In the rows, zero is written as 128.
Each path below is one point turned by a fixed rotation once a step. After each direction that follows a path, write how fast that rotation turns it, in degrees a step (0 if it stays still).
Each turn is a multiple of 5 degrees from 10 to 175, or 0.
Each row of a path follows its step; steps can be skipped.

step 0: [114 124 136 126 131 117 118 133 133 132 135 127 124 125 120 143 130 118
 123 121 129 124 122 125 121 121 100 131 124 134 123 129 134 120 135 119
 131 123 137 118 115 130 127 127 133 135 123 126 135 109 124 119 130 119
 128 138 105 128 136 124 118 126 115 146 118 124 120 127 131 121 120 135
 126 131 133 139 136]
step 2: [118 138 123 118 116 127 135 129 135 117 134 127 119 126 123 124 144 127
 136 116 123 126 124 135 136 132 133 136 130 126 132 118 126 133 130 132
 140 106 127 122 124 132 131 131 135 120 106 129 128 121 126 133 133 141
 131 132 125 122 133 138 123 123 128 134 129 128 128 117 109 140 134 106
 128 147 143 126 125]
step 8: [118 128 134 132 127 127 124 115 127 130 133 129 138 127 123 135 122 117
 123 142 134 117 133 141 114 126 129 137 129 128 109 133 131 126 126 120
 129 127 129 122 121 123 135 122 111 120 120 119 135 127 128 126 125 131
 126 127 110 140 125 125 146 130 105 127 131 125 142 125 116 123 122 126
 107 125 137 139 121]
step 17: [128 134 156 131 134 136 125 129 121 135 133 120 124 150 124 135 116 129
 126 134 119 139 135 128 137 137 118 141 131 148 119 132 120 122 132 129
 138 121 137 115 126 125 136 128 126 126 137 131 124 121 126 119 133 133
 133 134 114 122 134 121 125 140 118 127 131 118 131 140 122 136 136 125
 130 124 143 122 123]
step 20: [123 143 143 125 123 133 138 115 127 125 135 112 133 126 118 123 131 125
 131 132 150 126 138 126 139 138 130 136 122 138 128 137 124 118 132 126
 133 116 119 114 114 109 135 127 124 122 107 121 126 123 125 121 120 137
 119 121 130 129 119 119 126 128 133 135 138 126 132 125 120 135 138 116
 132 119 120 127 126]
step 29: [117 138 134 126 125 133 141 106 119 134 130 132 122 136 124 123 122 128
 117 119 126 124 112 142 130 126 137 148 123 136 132 137 128 121 119 115
 136 126 131 134 113 135 121 125 139 114 126 134 128 119 126 121 120 131
 141 133 114 136 124 117 128 125 114 117 122 122 132 118 128 134 120 119
 123 120 128 120 121]
step 31: [119 130 122 132 140 116 119 137 114 125 135 138 140 133 130 119 135 122
 131 130 122 139 135 121 135 129 123 144 130 132 122 140 114 125 128 134
 141 121 114 123 111 104 119 137 124 123 125 115 130 131 121 120 135 122
 131 139 119 129 123 127 133 132 117 130 136 136 127 130 115 135 138 129
 135 122 132 121 119]
step 34: [117 142 126 116 123 131 125 129 119 126 129 120 122 144 121 131 140 129
 135 127 125 126 116 123 137 131 142 152 117 130 116 130 130 125 119 140
 126 111 116 120 124 123 131 132 136 132 121 131 130 122 122 125 128 130
 136 128 124 120 124 100 128 130 118 130 130 123 139 109 120 127 120 131
 127 131 135 132 123]
step 39: [124 128 147 131 135 123 121 137 131 122 133 131 130 134 135 126 133 112
 131 131 134 134 130 126 138 133 129 132 129 125 125 124 127 115 137 131
 132  99 122 124 128 126 132 122 126 141 124 124 117 113 120 122 138 123
 135 143 121 120 132 108 126 120 120 124 122 140 139 119 135 125 120 111
 128 140 127 122 121]
[129 131 131 129 130 125 126 127 128 127 132 128 126 131 126 134 127 131
 129 131 126 129 128 126 128 125 129 127 125 127 128 128 132 127 129 129
 126 129 128 129 128 131 129 130 130 125 130 127 127 127 128 126 130 129
 127 128 126 130 126 125 130 130 125 129 127 128 129 127 129 128 126 127
 132 127 127 130 125] -> 85
[127 129 130 128 128 131 130 131 125 130 127 128 131 126 127 128 129 132
 132 128 124 126 131 129 131 127 128 127 128 127 128 125 128 130 125 129
 127 131 125 128 132 128 131 128 130 128 126 130 126 128 125 129 127 127
 128 129 129 129 126 127 127 127 128 127 129 125 127 128 128 127 126 130
 128 129 133 128 130] -> 35
[128 129 130 127 128 132 130 127 131 128 126 127 127 127 126 128 126 127
 129 126 129 125 127 126 130 129 133 132 126 125 129 128 131 130 128 125
 128 127 124 128 130 128 129 129 128 128 127 129 131 128 128 129 130 129
 128 126 129 130 128 126 130 124 129 128 124 126 126 128 128 132 129 124
 131 127 127 126 129] -> 80
[130 127 124 131 127 128 128 131 129 130 126 129 126 130 127 128 128 126
 129 128 129 124 128 125 128 126 129 128 124 128 129 128 129 124 125 126
 128 125 126 127 129 128 124 127 132 126 127 126 127 128 123 127 125 128
 129 129 128 128 129 128 128 132 127 129 126 131 126 130 127 127 129 127
 126 130 130 127 127] -> 10
[125 127 130 127 125 125 129 128 127 126 127 127 128 128 128 128 129 127
 128 128 127 126 126 127 129 128 131 126 127 126 129 127 126 131 128 128
 124 126 127 127 127 129 127 135 127 129 129 127 131 131 128 129 127 131
 127 126 130 128 126 130 128 130 126 130 128 124 131 125 127 124 131 131
 124 127 127 127 128] -> 100
[126 129 129 128 128 126 127 131 128 131 127 130 129 129 130 127 132 126
 128 126 128 128 126 125 128 129 126 126 126 127 128 131 129 128 127 128
 129 131 129 130 127 127 131 126 126 128 127 124 128 129 125 131 131 131
 127 129 126 130 129 127 129 129 130 129 128 127 126 124 127 126 127 124
 127 125 129 129 130] -> 140
[127 131 126 129 128 130 127 128 129 125 129 128 131 128 132 130 132 131
 124 128 129 125 129 127 129 125 128 131 127 128 129 126 124 130 125 131
 129 127 131 128 128 126 126 129 128 128 129 130 127 126 128 130 127 128
 126 125 128 131 129 128 128 129 128 132 124 130 127 126 128 129 130 130
 131 128 128 129 129] -> 35
[128 127 125 131 126 127 126 127 128 127 127 127 131 128 132 128 129 127
 131 129 127 128 125 129 125 126 128 124 127 129 131 127 128 128 128 131
 127 124 126 126 129 127 130 129 125 131 127 130 127 129 128 129 130 128
 129 128 127 128 129 128 131 126 129 126 128 126 127 129 131 133 127 126
 128 128 130 128 123] -> 125

step 6: [128 134 139 139 132 140 122 120 125 133 113 124 122 123 122 142 141 130
 124 107 120 119 132 125 127 116 129 122 126 124 124 115 143 122 122 141
 118 123 118 118 135 121 124 137 113 131 131 123 134 122 109 122 129 126
 125 126 128 129 141 139 141 117 134 144 122 132 130 136 122 128 126 125
 136 118 134 129 136]
step 7: [114 144 129 135 139 143 135 117 127 116 113 129 138 128 123 138 135 132
 134 113 129 128 118 137 129 145 119 133 120 125 130 131 120 117 119 126
 139 132 131 135 119 126 121 125 132 124 138 134 129 136 125 116 115 115
 131 126 133 121 110 128 133 131 131 124 112 119 137 125 127 124 134 113
 120 127 133 128 133]
step 8: [136 128 136 137 141 133 134 120 129 129 122 129 113 125 125 139 128 116
 136 123 127 114 117 133 112 121 133 128 130 128 126 125 126 109 132 127
 143 124 136 130 137 123 128 127 118 139 113 128 134 139 135 133 124 123
 125 132 120 126 151 114 153 129 133 129 130 128 129 121 117 139 129 115
 130 118 123 132 123]
step 23: [128 133 135 144 138 140 139 113 119 125 121 132 129 108 125 135 138 132
 140 116 128 127 144 136 134 140 113 114 121 128 116 129 120 116 119 124
 136 133 125 134 130 128 117 146 115 120 131 128 129 135 127 134 127 126
 116 124 133 125 127 124 148 129 136 136 122 119 128 122 132 128 135 131
 127 130 136 121 128]
step 29: [134 122 137 136 137 145 130 101 124 124 123 133 133 127 136 130 140 120
 126 126 128 121 137 133 127 123 117 124 123 130 134 115 129 116 131 128
 116 130 124 134 133 125 124 126 106 139 123 126 135 122 124 138 134 138
 131 122 127 124 148 128 132 116 146 130 116 123 126 143 119 129 132 125
 137 118 136 133 126]
step 38: [130 138 128 129 134 142 137 118 116 128 110 129 109 131 122 132 125 129
 137 131 118 120 126 137 117 147 131 127 122 125 130 125 127 117 116 137
 132 126 117 126 146 121 137 129 122 132 125 135 129 132 113 124 134 127
 119 122 111 129 143 118 125 109 128 122 125 120 131 125 123 113 137 119
 131 124 138 130 125]
step 39: [126 130 137 134 137 138 133 120 121 126 116 135 131 124 110 129 130 126
 115 110 132 137 128 133 141 122 108 119 123 129 122 114 123 113 128 126
 131 137 135 126 126 123 116 133 125 116 127 131 132 125 131 121 128 121
 126 140 130 116 140 139 140 112 138 131 130 140 129 128 110 133 135 123
 115 132 133 121 128]
step 42: [131 141 143 131 133 142 132 105 119 131 122 138 129 124 120 123 120 127
 122 116 123 131 132 136 124 138 121 138 129 121 130 111 117 126 127 132
 140 121 120 131 129 123 126 131 117 114 124 132 119 135 120 124 127 123
 117 133 132 127 126 127 134 137 123 129 109 133 133 132 143 115 150 129
 141 125 131 124 135]
step 47: [132 144 123 130 143 139 119 133 119 126 119 124 132 129 124 134 123 130
 129 119 137 127 120 140 121 125 135 133 130 110 137 114 128 131 117 131
 130 129 139 129 142 129 114 124 123 139 127 147 139 138 133 126 119 113
 126 131 115 113 137 119 128 118 137 128 119 122 136 134 122 130 135 116
 133 115 114 125 131]
[128 128 128 126 129 128 129 127 128 130 130 127 127 128 130 127 129 130
 128 125 129 130 131 124 129 129 127 125 131 128 126 129 127 127 125 129
 123 129 128 127 130 125 129 127 127 129 128 129 126 128 128 128 126 126
 129 125 126 131 127 125 126 129 127 133 127 129 128 130 132 126 130 126
 132 128 128 125 129] -> 80
[125 129 127 130 133 126 128 128 125 129 125 126 128 130 132 130 125 128
 129 128 126 129 128 128 131 127 128 128 126 129 127 129 130 132 126 131
 128 129 128 128 129 127 129 130 123 131 131 125 130 130 128 128 129 133
 128 129 126 127 125 130 127 127 128 125 128 126 125 129 128 128 129 127
 129 128 127 124 126] -> 125
[128 130 127 129 126 129 130 128 126 133 130 126 126 132 127 129 127 130
 126 128 127 126 129 128 127 128 127 128 129 126 132 127 128 131 130 125
 131 128 128 131 127 127 129 126 128 130 129 127 127 132 129 129 129 129
 128 127 129 128 129 127 130 130 124 124 126 128 132 131 129 132 128 127
 129 127 124 125 129] -> 65
[130 128 130 130 127 131 130 130 125 127 129 126 124 127 128 126 124 129
 129 129 127 128 128 126 128 130 128 125 128 130 128 129 126 126 129 131
 128 127 130 131 127 126 127 127 125 125 132 127 126 131 128 126 127 127
 130 132 128 131 130 128 129 127 127 128 130 128 130 127 127 129 129 129
 125 131 131 129 127] -> 25
